(in the rows, 128 means zero)
The rows below come in pairs that one turn or mirror swaps. Which row does each named row swap with?
The rows were stretched afterwards, more along some directions than others.
kezu: [144 161 107 117 143 129 119 133 120 144 141 164 126 123 114 107 104 113
 107 122 126 151 113 146 133 120 117 114]
rebuf: [140 125 119 104 136 125 131 107 110 159 174 141 125 136 113 129  84 127
 133 109 140 158 131 147 114 120 134  94]
mov: [111 122 121 103 127 118 128  93  95 124 117 102 111 109 127 160 125 145
 114 138 142 146 150 142  93 151 155 148]
doli: [141 127 132 122 155  89 107 117 134 127  97 140 137 112 127 130 123 157
 133 113 146  98 149  98 105 138  98 106]
Zimu: [109 179 129 126 138 128 121 113 126 153 149 132 133 147 138 129 119 148
 112 117 164 125 147 163 115 183 103 108]
kele: [100 161 124  93 147 146 119 103 119 149 131 159 126 132 109 123 119 135
 139 121 141 134 114 132 131 105 130  93]
Ruzef: [155  98 129 105 137 100 148 143 111 122 141 133 153 126 127 149 120 127
 101 121 120 136 146 140 103 193 135 124]
mivo: [133 150 111 135 148 131 114 135 120 136 131 119 104 111 101 124 121 131
 131 124 120 146 119 125 116 114 127 108]
Pip: [166 148 109 143 128  84 134 159  99 131 134 115 135 119 149 101 114 113
  97 135 104 117 159 132 123 144 149 115]
raf: [146 105 105 106 132 120 128 140 123 118 134 153 113 104 124 120 110 118
 137 133 104 130 122  93 129 117 144 140]
Gutuv: [121 150 131 133 129  94 115 130 135 149 101 115 114  87 129 146 100 156
 100 143 136 128 155 130  90 170 108 149]
siba: [122 131 146 102 190 130 121  97  87 142 151 123 144 146 114 123 109 166
 140  86 140 125 150 134 143 166 133 103]
nuson: [163 110 126 136 123  89 138 140 115 107 128 122 130 109 146 146 111 129
 106 141 116 142 149 140  98 176 134 141]
Dutin: [124 170 126 143 156  92 127 152 121 136 130 112 141 117 113 133 128 135
  95 140 157 138 153 147  94 169 104 108]
Geka: [120 162 135 104 140  92 107 136 131 142 115 127 131 124 135 137 158 108
  85 135 128 124  99 122 115 135 102 107]
bavat: [133 155 122 150 128 127 121 153 124 103 107 139 141 134 135 133 159 134
 116 127 122 136 114 143 106 151 109 141]
Fab: [129 132 121  96 147 136 107 108 117 130 131 166 130 150 117 122 133 134
 151 110 146 113 111 122 132 106 132  83]
Baso: [133 141 135  99 122 100 119 119  88 142 129 128 121 117 173 132 108 139
 116 118 118  78 160 143 102 172 135 131]
toten: [136  91 125  99 159  91 133 108 103 130 128 136 151 102 137 153 110 128
 119 106 121 109 171 120 104 178 136 111]
Pufi: [113 162 111 116 135 115 127 133 117 147 133 128 118 104 123 147 136 114
  89 137 145 132 133 152  81 180 124 128]
zun: [116 158 144 133 150 111 141 145 127 123 124 112 154 136 117 137 134 138
 102 135 150 114 124 151 116 160 119  90]
lozi: [119 103 139 120 126 100 121 103 117 138 125 115 144 148 179 113 102 139
 122 115 148  76 172 130 128 161 140 112]
Fam: [139 139 110 139 122  94 102 142 123 149 140 120 122 133 157  92 101 130
 116 147 149 107 155 128  97 166 129 131]
Vum: [142  91 122  83 137 123 129  95  83 131 145 151 119 115 136 129  94 148
 140 111 124 118 160 122 116 156 153 128]
Ker: [110 156 113 115 121 150 133 164 130 121 140 145 112 109 102 155 147 104
 108 147 123 144  92 139 110 117 142 154]
Bes: [116 126 139 105 110 125 120 129 130 125 121 161 117 137 161 135 132 130
 129 142 139 112 105 121 108 143 137 130]
kigig: [157 133 129 134 106 114 120 137 139 124 140 155 129 136 162 128 117 123
 144 134 139 104 137 110 129 142  99 143]
rop: [123 152 125 114 156 123 115 112 126 161 149 116 126 138 146 128 123 139
 131  89 110 138 145 116 137 148 119 104]
bunut: [141 140 127 121 137 116 134 128 117 128 134 155 137 136 115 113 100 135
 112 148 145 184 103 163 113 136 139  90]
tugup: [124 159 107 110 142 125  90 127 130 156 137 134 105 129 124 123 110 136
 131 110 136 132 141 116 120 131 137 103]
zom: [ 98 160 130 132 126 120 112 128 115 141 105  95  99 102 136 125 111 128
 106 154 137 115 127 135 108 124 124 143]
toset: [167 115 122 125 166  91 122 140 115 123 132 128 130 108  78 141 102 119
 114 130 134 149 120 120 115 127 102  94]
feneg: [129 130 115 110 162 130 122  97 109 143 135 140 117 132 128 106  96 149
 136 112 131 146 143 114 158 146 133 106]
sevum: [131 121 152  97 138 153 161 107  95 118 138 137 134 120 122 162 121 147
 129 119 122 149 119 170 111 161 120 130]
fipo: [144 115 125 120 148 119 135  85 108 123 139 144 143 130 126 114  96 141
 148 112 132 159 148 140 135 129 136  79]
kebup: [121 166 104 121 170 145  98 130 131 111 126 158 125 123 104 128 124 133
 131 129 144 153 105 134 135 123 121  73]
Raruz: [137 113 124 103 166 116  86 119 125 133 140 145 133 129 133 121 123 152
 138 107 123 135 123 111 119 124 134  84]
gok: [101 161 118 121 151 145 133 116 112 125 154 142 127 115 105 158  99 152
 115 120 158 183 146 186  86 173 132 134]
Fovu: [103 159 115 124 141 142 127  99 146 143 140 151 130 129 115 136 116 149
 107 125 168 172 129 151  97 185 126 108]
kogav: [120 158 123 133 155 116 119 129 125 141 117 127 109 111 105 160 138 143
 123 134 131 128 128 121 114 139 111 146]
Nuser: [107 182 104 150 164 137 120 132 137 123 151 146 138 127 107 135 125 125
 105 128 142 189 121 148 129 151 136 116]
sarek: [132 162 108 107 147 124 128 145 116 109 154 153 128 130 132 132 134  95
 111 130 126 142 120 132 140 158 130  98]
Tal: [158 123 118 131 151 106 134 138 100 118 123 135 122 116 115 102 102 132
 125 139 120 132 121 127 137 127 139 116]
kub: [139 146  98 124 122  90 128 133 128 139 128 127 131 101 115 147 126 119
  86 136 147 126 157 136  91 150 115 116]
Nedeb: [124 119 131 133 136  92 130 111 111 157 139 131 123 138 150 110  62 147
 128 127 172 116 151 131 109 166 138 119]
Zire: [145 121 116 110 144 167 123 109 107 130 151 147 123 125 120 140  95 142
 133 108 120 168 125 149 117 145 134 138]
budit: [139 112 109  86 143 128 122 107 115 160 175 146 123 139 126 132  99 130
 130 110 129 154 133 134 128 133 156  91]
rulov: [143 120 108 100 127  94 116 106 122 140 135 133 110 106 138 138  92 112
  99 164 134 124 138 130 115 154 125 115]
seleb: [ 89 174 124 112 148 162 146 133 107 132 135 150 106 112 111 141 106 138
 117 130 153 131 121 159 102 145 133 116]
Lenem: [144 118 114 131 142 125 131 127 115 127 122 120 110 115 115 112  82 155
 130 140 137 146 133 136 119 126 136 130]
zeket: [130 126 145 100 140 122 145 106 117 119 117 170 135 119 155 163 121 143
 125 122 115 104 149 134 113 164 129 109]
ruk: [121 160 113 117 135 129 106 121 124 134 127 138 109 118 105 132 123 114
 123 143 139 112 115 116 138  98 104 108]
Fodig: [149 102 135 101 150 104 129 111 127 119 140 155 155 153 135 134 116 152
 136 105 140 114 147 133 140 151 141  87]
kiv: [129 158  97 127 157 142 116 113 133 133 158 139 120 125 118 123 122 128
 136  94 113 148 153 111 157 140 108 122]
vumum: [141 142 117 121 124 118 172 154 108 103 144 158 149 116 115 129 134 102
 109 145 121 156 118 161 116 163 142 135]
lala: [121 141 124 101 166 130  91 105 122 165 148 133 116 134 108 136 112 153
 129  98 137 138 133 116 122 138 118  91]
tagen: [146 137 132 127 149 111 143 153 115 115 122 139 126 126 140 118 109 124
 126 125 110 105 123 127 156 108 132 100]
Nemon: [106 138 130 114 126 135 115 126 152 130 140 149 122 138 136 150 140 140
 136 127 154 121 125 115 113 162 113 126]
Raro: [119 125 145 128 136  96 131 124 113 126  99 117 137 123 169 130 116 134
 103 143 142  98 137 129 120 170 118 127]
laf: [137 108 116 100 108 133 125 128 119 121 123 155 112 118 145 145 133 109
 141 158 111 123 101  99 142 119 141 151]
Masir: [119 106 128 113 146 106 112 101 144 162 132 117 122 123 136 124  96 157
 124 123 136 114 154 117 132 162 117  92]
silob: [110 134 153 111 145 130 132 126 139 128 139 139 149 140 134 155 140 145
 127 111 134 121 130 120 122 159 104 107]
Kod: [126 162 127 133 116 132 166 146 101 109 127 147 137 120 119 145 121 128
 104 141 143 159 124 181  91 159 133 155]
Fufe: [136 107 146 139 122  89 136 139 126 143 130 104 134 116 158 125  96 138
 116 129 135 110 163 125 109 189 120 159]
Kan: [106 184 112 113 116 148 142 146 118 129 130 165 110 114 110 146 146 126
 101 146 143 151  96 162  91 146 122 157]
pemu: [126 130 109 107 154 142 128 113 115 126 137 145 118 118  94 146  99 140
 117 113 138 162 120 134 118 123 137 127]
zagof: [130 162 123 125 140 144 113 165 138 134 147 142 111 127 128 129 150 145
 129 106 108 128 116 119 119 152 114 146]
lofes: [128 150 128 124 168 110 145 116 104 134 138 125 149 117 123 142  99 132
 108 102 122 129 158 157 136 158 123 103]
Pes: [133 127 137  89 141  97 147 130  93 133 132 148 136 121 145 111 131 124
  98 119 128 122 126 157  93 182 139 119]
pon: [119 149  93 126 100 122 127 124 131 138 155 147 127 129 149 126 110 107
 113 154 137 133 115 144 122 150 139 139]
vazor: [148 115 141 135 131 128 132 124 129 132 135 167 148 141 142 129 123 156
 149 107 136 124 129 132 114 155  93 122]
fom: [114 143 124 133 155 105 129 107 124 141 125 116 153 129 133 126 104 114
 107 136 153 104 141 127 141 137 110  99]
Vutaf: [162  82 121 111 156  86 120 102 122 137 156 132 153 138 149 126  95 123
 133 117 128 116 158 108 139 152 131  74]
nis: [146 130 114 126 156  98 159 122 116 121 128 136 128 112 127 102  96 113
 120 140 113 161 130 143 144 146 146  94]
Vuf: [117 159 118 117 109 114 130 125 123 143 121 137 100 127 144 117 110 118
 117 127 170  77 152 128 112 155  99 127]
Tuvas: [138 127 106  90 120 101 116 121 108 150 128 150 100  99 149 114 114 123
 119 137 133 107 156 105 106 167 126 136]
zir: [129 115 144  94 125 125 141 135 112 125 130 174 141 140 145 125 119 141
 134 129 151 104 120 125 119 135 127 104]
tevus: [142 129 127 109 163 115 136 128 114 113 133 153 125 126 136 120 122 131
 146 115 103 114 136 103 175 121 134 111]
muv: [109 144 100 119 151 122 102  95 120 153 147 126 133 136 110 119  90 127
 108 113 162 165 144 155 102 150 137 125]
kudoz: [151 138 117 127 135 112 128 140 121 134 163 130 149 149 109 143 103 135
 103 104 150 144 139 164  97 135 125 101]

Swapped with Vutaf: lofes
Swapped with Raro: Pufi
Swapped with pon: zeket
Swapped with kudoz: Fodig
Swapped with Pes: Geka
Swapped with zom: Tuvas
Swapped with fom: toten
Swapped with Tal: lala
Swapped with kigig: gok
Swapped with Nemon: Kod
Swapped with Vuf: mov

